In the rows, 128 means zero.
The rows below fall into families. The same turns and mirrors carry the whole set onto itself and the rows of a family onto each other. For each named row, which other rows are in its family? Write them in the order they are listed.
These 30 rows form 5 families of 6 rows each.
j743: [ 85 137 162 151 125 102 151 109 148 147]
j82: [ 65 124 141 125 136 132 141 101 139 159]
j744: [133 140  90 147 165 137 116 121 150 112]
j475: [102 120 114 131 116 158 130 165 151 126]
j662: [ 97 111 110 146 162 161 110 106 144 129]
j991: [109 107 141 149 146 157 113  91 144 138]
j187: [ 93 151 146 138 110 107 164 132 153 151]
j379: [100 157 143 140 121  84 146 114 154 136]
j441: [107 136 149 144 114 104 160 102 171 144]
j284: [113 109  91 124 163 155 125 132 137 142]
j675: [ 68 136 142 141 116 111 163 108 145 133]
j255: [147 140 114 151 150 112 116 129 151 102]
j95: [101 138 145 130 113 102 165 152 146 141]
j819: [104 110 108 130 162 158 105 123 134 118]
j839: [118 116 105 141 161 159 125 152 133 116]
j486: [ 89 145 119 135 131 107 163 167 141 129]
j124: [104 134 148 154 116  93 162 124 169 129]
j925: [115 112  85 130 169 134 118 141 137 124]
j649: [123 149 146 132 132  81 147 107 149 136]
j312: [ 99 154 136 141 127  97 162  90 150 132]
j702: [117 111 114 132 152 162 113 153 142 140]
j276: [ 95 152 133 147 120 102 178 128 148 126]
j645: [127 157 129 144 162  94 149  96 142 135]
j892: [137 130  99 131 166 153 115 123 138 118]
j765: [105 123  94 145 148 164 132 156 146 122]
j613: [122 105  97 142 179 143 125 125 135 134]
j137: [ 83 120 162 132 124 108 146 106 141 150]
j176: [ 87 130 144 137 105 101 153 118 171 136]
j974: [122 107 123 142 170 147  97 123 140 134]
j71: [137 126 104 132 160 136 102 146 146 125]

The rest of the family of j613: j441, j284, j124, j925, j176
The rest of the family of j312: j675, j702, j276, j974, j71
The rest of the family of j137: j744, j662, j95, j649, j765

The rows below fall into families. The same turns and mirrors carry the whole set onto itself and the rows of a family onto each other. For each named row, which other rows are in its family? Write them in the order they are listed.
These 18 rows form 3 families of 6 rows each.
j971: [129 136 102 142 139 141  97 142 147  95 162 142 128]
j402: [133 162 121 105 120 111 109 149 148 123 107 107  82]
j119: [131 130 104 124 145 138 105 144 135  91 175 132 128]
j661: [143 122 144  98 120 102 113 143 159 126 112 112  83]
j404: [110 145 147 151 115 112 161 138 114 128 113 132 144]
j923: [145 152 108  92 151 130 101 159 151 103 120 119  95]
j548: [126 123 161 108 126  82 126 122 121 136 103 160 120]
j29: [131 117 105 140 139 132 143 138 103 118 163 140 146]
j129: [137 104 102 138 120 139 120 142 126  95 166 129 123]
j288: [101 130 152 106 119 111 132 137 120 132  89 158 142]
j295: [104 133 174 150 128 113 132 135 130 130 114 151 139]
j718: [140 134 137  98 136  98 121 155 154 127 104 120  75]
j679: [143 130 114 129 134 144 145 144  99 126 160 137 151]
j111: [106 132 146 146 130 107 147 135 112 130 107 141 158]
j9: [138 154 112  87 143 136 106 160 153  92 118 144  96]
j893: [136 129 117 124 139 135 125 118 100 103 173 149 131]
j194: [163 146 121  97 138 126 110 174 138 121 116 134  83]
j56: [111 128 173 112 131  84 134 138 128 129 101 150 124]

The rest of the family of j9: j971, j661, j404, j548, j679
The rest of the family of j923: j119, j29, j718, j111, j56

